In the data rows, the value 128 means zero.
Here are some points:
[123 129 109 135 113 172 182 175 124 178 118 114  82 172  99  72 168]
[128 138  87 149 101 131 143 157 113 158 130  95 108 137 157 107 131]
[132 137 115 128 116 177 184 169 113 175 113 113  77 174  98  73 170]
[133 137 115 130 117 176 184 170 114 175 114 114  79 178 102  73 170]
[124 122 123 137 121 107  91 104 144 107 142 127 158  99 167 164  86]
[112 119  96 143 138 154 147 148 141 147 121 131 111 148  81 105 153]
[147 144 158 109 110 114 119 121 111 127 130 121 133 125 161 137 110]
[145 135 110 124 111 169 181 174 110 185 107 121  73 178 104  71 172]
[119 119 101 137 134 148 144 135 139 133 119 124 118 132  90 108 153]
[121 108  99 150 116 176 174 199 115 185 109 129  85 166 108  89 173]
[115 125 105 136 137 142 144 135 141 134 122 125 119 145  89 112 150]
[135 123 106 131 119 185 188 183 106 175 109 117  67 172  91  62 196]
[131 141 114 127 106 167 167 169 114 171 121 100  82 169 124  82 159]
[132 137 109 128 115 170 184 172 108 178 113 109  73 169  99  71 173]
[127 134 108 131 118 184 191 176 118 177 117 112  67 183  95  59 180]
[115 141 109 135 103 142 149 151 103 154 130 103 107 149 148 113 143]
[129 138 102 132 108 173 174 177 120 176 120 101  75 175 111  77 170]
[126 120 159 119 142  49  49  63 143  61 148 153 211  51 176 221  55]
[ 84  96 126 120 120 133 140 152 159 127 135 168 132 114  76 161 184]
[104 108 119 143 146  49  68 114 180  90 163 139 197  59 199 197  46]
[ 78  88  96 167 102 123 129 148 177 138 152 120 128 131 132 123 125]
[129 121 162 120 149  65  56  57 152  59 146 162 209  62 156 206  54]
[184  85 129 176  67 156 203 185 136 159 126  48  55 215  94 109 200]
[118 126 101 148 116 173 179 196 127 190 117 122  80 174  97  72 173]
[115 113  82 146 131 155 148 126 151 142 110 113 122 114  79  99 161]
[136 135 154 115 117 114 109 117 120 118 133 131 146 113 166 147  98]
[181 149 143 112 168 145 134 121  88 103 112 123 114 150 123 142 131]
[142 149 116 120 118 183 182 166 105 169 110 110  70 177 100  71 172]
[193 188 160  85 141 127 119 106  67 114 113 128 130 120 139 136 118]
[151 133 150 125 110  95  97  95 121 110 131 118 149 112 171 158  96]
[118 140  83 146 139 164 174 184 128 159 129 122  99 166 109 101 127]
[127 122 146 122 156 111 108  97 143  99 129 158 157 108 110 151 104]
[179 186 176  70 150 125 129 110  75 126 119 136 126 110 124 143 143]
[117 147 107 142 120 185 190 180  88 162 141 110  84 176  95  72 154]
[127  64 158 158 159  64  68  77 183  46 183 143 215  90 186 213  56]
[143 105 126 144  92 159 183 189 135 178 117  98  74 181 102  73 178]
[122 121 133 145 159  71  13  61 127  61 134 158 207  74 165 206  72]
[110 134 119 110 123 187 186 182 111 183 122 117  90 159 138  22 197]
[131 130 169 108 131  60  57  51 148  43 149 147 196  71 172 193  63]
[136 136 106 123 152 169 175 148 111 159 114 121  81 163  85  75 173]
[135 137 112 127 112 167 187 169 117 171 108 112  73 176 101  67 171]
[159 161 131 108 127 169 168 152  87 157 105 114  89 160 109  93 158]
[190 168 151  83 147 118 111  96  87 116 108 145 132 112 123 139 118]
[134 144 126 127  99 136 138 147 121 147 130 100 115 135 156 119 130]
[134 134 123 127 109 155 163 162 109 173 120 112  96 158 128  85 158]
[132 122 164 119 141  51  44  60 155  58 153 148 211  49 175 217  46]
[128 123 147 121 156 102 102  93 143  89 139 160 163 102 116 159  95]
[125 127 115 129 118 184 193 182 119 171 120 120  73 180  93  78 184]
[129 125 105 131 126 170 170 167 123 165 107 110  74 175 104  83 168]
[146 147 168  98 148  82  63  41 132  44 137 155 189  70 165 185  67]
[ 97 113  84 147 118 145 145 153 157 149 134 118 113 148  98 112 159]
[127 128 111 135 134 169 164 179 124 177 107 112  77 166 114  77 163]
[166 147 146 102 102 113 117 123 107 139 124 125 124 128 164 130 118]
[181 184 147  91 146 143 133 119  69 125 106 129 118 134 123 125 134]
[142 136 170 109 146  62  50  53 140  62 145 151 199  58 176 210  53]
[145 137 115 126 122 176 178 161 108 167 105 127  84 173  90  81 165]
[133 136 117 128 117 174 184 171 112 172 114 111  77 173 103  72 169]
[101  98 140 137 119  73  68  89 169  89 165 141 188  63 169 187  69]
[132 128 122 129 123 164 171 176 120 161 106 112  74 177 106  72 172]
[139 142 123 124 115 168 174 164 109 170 113 110  86 164 110  84 158]
[134 142 108 142 127 175 188 166 111 179 113 107  76 173  89  79 178]
[ 68  74  96 169 115 127 130 146 188 139 138 131 127 126 117 127 136]
[153 135 148 117 142 101  68  41 131  47 133 159 194  85 146 209  48]
[ 62  63 110 173 118 115 117 138 196 122 147 122 146 120 131 132 112]
[134 133 116 132 120 173 185 170 115 172 118 113  77 181  98  75 165]
[113 119 106 144 152 135 154 117 143 152 122 121 126 155  67 102 157]
[126 117  95 144 140 157 171 146 128 159 119 127  95 161  71  85 168]
24 more points follow, each with its number after it:
[130 129 148 122 100 144 166 191 118 158 114 105  86 168 121  72 179] 0
[128 131 164 120 136  52  41  56 147  56 170 151 211  61 174 217  28] 1
[ 72  67  97 164 109 105 111 133 195 130 153 140 146 119 129 138 112] 2
[ 98 109  80 158 115 148 148 158 153 146 134 119 110 148 104 103 151] 3
[109 130  99 149 116 162 166 185 111 170 136 100  92 158 124  92 151] 4
[188 202 144 117 156 132 133 104  52 130 108 109 136 122 120 165 141] 5
[163 172 171 100 122 116 112 107  95 109 141 131 140 124 162 152  97] 6
[124 123 123 139 136 155 160 154 129 150 115 135 106 147  82  92 159] 7
[ 86  89 117 158  98 109 115 131 177 125 154 123 143 119 149 138 108] 8
[131 129 138 120 146 132 133 124 132 125 121 143 130 130  92 124 128] 9
[149 147 117 127 131 183 184 163  96 163 108 122  75 177  93  79 177] 10
[ 65  71 100 174 110 119 122 141 192 130 151 133 137 130 120 125 125] 11
[ 64  70  80 160 114 126 129 152 166 139 112 128 118 127 113 112 145] 12
[147 142 171 100 143  74  66  46 130  51 141 147 186  75 163 197  68] 13
[116 127 108 129 128 178 191 181 130 165 128 117  67 188  83  64 182] 14
[111 116  92 140 133 156 144 149 136 143 113 130 109 145  87 106 155] 15
[139 136 105 125 104 167 171 174 110 189 113 114  76 172 115  75 164] 16
[112 117 100 141 139 151 142 144 140 138 123 134 114 145  82 107 149] 17
[ 99 111  99 153 133 165 193 189  88 182 101 148  97 168 102 103 197] 18
[101 148  84 147 131 189 184 166 113 174 130 111  85 146 112  69 196] 19
[130 128 104 143 135 177 166 149 122 180 111  83  80 213  97  53 190] 20
[122 107 181  84 153  70  54  45 173  53 132 151 162  68 189 216 116] 21
[122 124 136 121 141  91  88  78 151  72 144 145 170  91 134 171  97] 22
[113 113  94 143 137 153 145 149 133 145 120 133 107 144  86 108 157] 23
Which of these numbered points is nearest to each point below, ignoring the direction in which the first points spread most? Its number follows each.
[ 84 100 107  93 151 148 154 155 156 173 125 100 111 137 152  51 220] > 21
[112  86 130 136 159  55  25  75 179  56 129 147 201  62 170 236  60] > 15
[152 144 181 103 141  57  61  58 136  61 136 148 192  66 173 192  60] > 13
[110 122 104 141  99 132 132 149 144 143 140 103 119 137 145 120 130] > 4
[127 125 118 137 133 162 169 162 125 163 113 131  98 157  83  91 166] > 7
[118 103 165 136 141  68  59  93 157  77 143 116 194  71 190 192  49] > 4
[108 197 142 101 134  89  63  16 125  74 179 138 189  38 221 186  76] > 19
[ 57  57  93 155 113 111 124 151 173 130 103 131 130 105 127 135 136] > 12
[175 212 164  97 132 144 123 119  40 108 164 117 118 166 139 124  64] > 6
[ 65  89  88 168 140 139 185 162 104 164 116 141 113 165  94 125 190] > 18
[109 137 110 132 120 175 181 177 133 189 122 124  87 150 103  67 187] > 19
[161 159 167  97 114 115 110 103  95 118 136 123 139 103 171 150 104] > 6
[119 109 138 133 144 121 117 107 151 109 131 154 146 115 105 139 124] > 7
[127 149 119 130 110 180 181 173 104 170 136 110  73 189 102  73 143] > 1
[140 136 165 105 144  69  57  42 139  48 144 150 192  70 162 204  66] > 13
[105 115  77 157 130 137 217 177 107 168  98 137  80 172 100  75 207] > 18
[185 183 173  85 136 121 114 103  80 109 118 125 136 116 150 143 109] > 6
[ 89  90 128 154 107 100 107 125 182 117 157 131 153 107 150 147 102] > 8
[124 121  84 139 152 154 156 203 134 176 109 102  75 158 139  92 153] > 4
[130 108 168 126 123  45  52  67 165  60 157 141 206  59 175 210  51] > 1
[ 92  89 134 150 116  80  85 104 189  99 162 139 176  91 158 170  83] > 8
[ 98 100 113 150 130  96  88 104 172 100 147 141 166  94 145 162  92] > 3
[190 123  93 114  87 153 166 178  86 221  92 132  63 188 118  58 173] > 16
[159 171 138 105 113 137 133 134  89 137 127 104 111 135 153 117 121] > 6
[119 123 108 117 106 166 162 176  84 180 104 118  62 183 112  79 174] > 16
[111 106 162 103 152  71  65  82 159  75 156 153 200  60 174 172  92] > 14
[124 126 124 135 139 155 159 155 129 153 114 136 107 148  85  99 156] > 7
[130 123 174 117 120  93 110 121 132 111 132 134 154 115 161 143 106] > 0
[109 120 155 123 156  49  70  58 129  65 142 164 213  60 160 222  76] > 18
[163 171 164  90 123 125 128 125  92 121 107 125 133 135 147 144 113] > 6
[143 149 155 100 145  84  73  56 136  66 141 132 180  88 160 181  78] > 13
[136 120 163 120 154  73  75  46 132  40 151 157 197  82 160 215  74] > 10
[120 132 100 142 109 160 149 173 124 171 122 100  93 163 130  93 152] > 4
[144  79 168 160 148  91 102  74 173  44 183 136 181 122 188 211  71] > 14
[138 133 162 106 132  68  57  45 141  46 145 144 193  69 171 201  62] > 13
[ 82  83 120 158 110  98 105 126 188 116 159 129 157 105 150 149  98] > 8
[145 154 115 117 133 178 167 156  99 160 106 117  84 168  93  85 167] > 10
[137 132 131 122 126 162 142 165 100 168 122 108 103 158 152  85 157] > 16
[138 137 161 104 135  69  56  49 141  49 149 145 191  71 170 201  61] > 13
[ 97 103  85 155 105 155 148 173 131 153 121 136 103 151 119 115 157] > 3
[149 158 149 114 134 125 125 130  90 121 133 122 140 116 159 148  93] > 6
[127 138  94 149 137 171 169 171 123 170  93  97  76 181  92 110 180] > 15
[ 93  97  85 163 119 139 133 163 158 150 126 117 102 146 116 102 153] > 3
[209 183 157  74 127 108 111 105  71 123 108 134 126 115 155 135 112] > 6
[ 89  91 108 151  97 128 126 165 159 139 129 125 127 135 137 142 128] > 8
[127 158 121 118 128 193 189 171 106 162  97 123  78 184 102  67 165] > 10
[136 134 133 121 140 153 153 139 121 142 114 128 110 148  86 106 155] > 9
[ 99  90 127 147 144 100  92 105 174  98 145 155 164 104 117 159 101] > 17
[178 196 158  98 144 142 135 131  27 148  99 126 121 114 135 119 142] > 5
[133 129 115 125 143 123 111 111 133 104 130 136 137 119 110 142 123] > 22
[186 175 175  83 146 116 110  92  86 102 121 133 144 108 146 153 104] > 6
[ 93  70  84 170 146 124 112 130 172 131 139 135 130 125 105 124 133] > 12
[156 140  96 137 109 169 180 173 102 192 106 113  73 173  98  78 180] > 16
[129 130 138 124 141  93  81  74 141  64 142 151 174  93 138 181  83] > 22
[202 157 165  75 143 136 123 126  39 124  99 131 115 108 130 142 148] > 5
[146 103 176 123 118  43  46  62 164  53 153 138 206  62 175 219  51] > 0
[188 191 137 110 147 155  93 118  38 123  98 121 113 148 137 124 133] > 5
[103 107  63 202 113 112 134 142 147 173 129 126 133 122  98 135 160] > 3
[110 113 144 131 151  92  87  99 155  81 149 162 167 103 123 161  88] > 14
[147 125 170 110 119  64  58  50 147  48 151 135 187  76 175 207  62] > 13
[131 137 111 137 117 182 190 175 116 170 125 113  71 189  99  71 170] > 1
[123 103 170 122 143  42  59  69 159  52 170 154 184  79 166 193  57] > 14
[149 138 172 102 116 109 109 103 130 115 126 123 142 104 177 158 117] > 0
[189 191 152  90 144 138 130 113  60 124 111 120 124 130 128 133 126] > 5
[ 67  69  90 158 114 124 119 150 173 133 132 141 130 130 110 138 131] > 12
[117 120 105 143 107 158 182 177 137 166 122 116  85 171 101  68 168] > 14
[128 127 108 129 112 172 182 171 114 182 115 108  83 166 118  64 180] > 16
[129 119 160 121 131  60  45  73 139  68 148 155 201  51 184 212  56] > 16
[128 138  98 140 123 183 191 177 112 181 110 107  68 180  88  67 189] > 22
[138 133 166 107 141  68  57  41 141  43 148 149 195  68 162 204  65] > 13
[135 130 119 129 130 173 191 165 113 174 116 110  75 172  97  65 171] > 10
[ 41  43 107 172 121 113 119 163 198 108 160 170 137 133 122 150 125] > 11
[119 122 120 134 121 122 145 135 131 148 141 112 120 134 150 116 126] > 4
[ 95 110  92 150 114 161 177 174 135 171 125 114  91 169  99  83 173] > 3
[ 83  90  97 163 105 130 139 152 172 141 145 125 124 135 119 114 134] > 8
[ 73  56  83 198  94  93 106 112 192 126 151 133 153 115 126 146 108] > 2
[116 115  88 144 135 158 138 145 129 141 113 141 111 159  86 118 137] > 15
[143 140 141 120 115 137 133 126 118 141 123 117 125 132 148 127 117] > 16
[ 93 115  96 155 108 151 155 154 157 155 136 125 112 141 118  87 151] > 3
[137 131 126 129 110 135 146 146 112 144 128 116 110 139 150 113 138] > 16
[134 133 151 111 141  76  65  55 148  48 147 147 186  73 152 194  72] > 22
[182 166 161  96 148 139 135 117  70 120 119 126 121 137 130 137 123] > 6
[110 116 102 148 106 159 169 174 144 170 129 115  93 162 102  84 160] > 3
[ 94 129 121  95 106 163 195 175 125 177 141 115  59 167  79  72 223] > 14
[106 119  99 143 140 136 149 137 119 135 117 137 123 141  93 129 161] > 23
[135 127 146 120 149 127 126 113 130 115 117 151 135 120  99 131 129] > 9
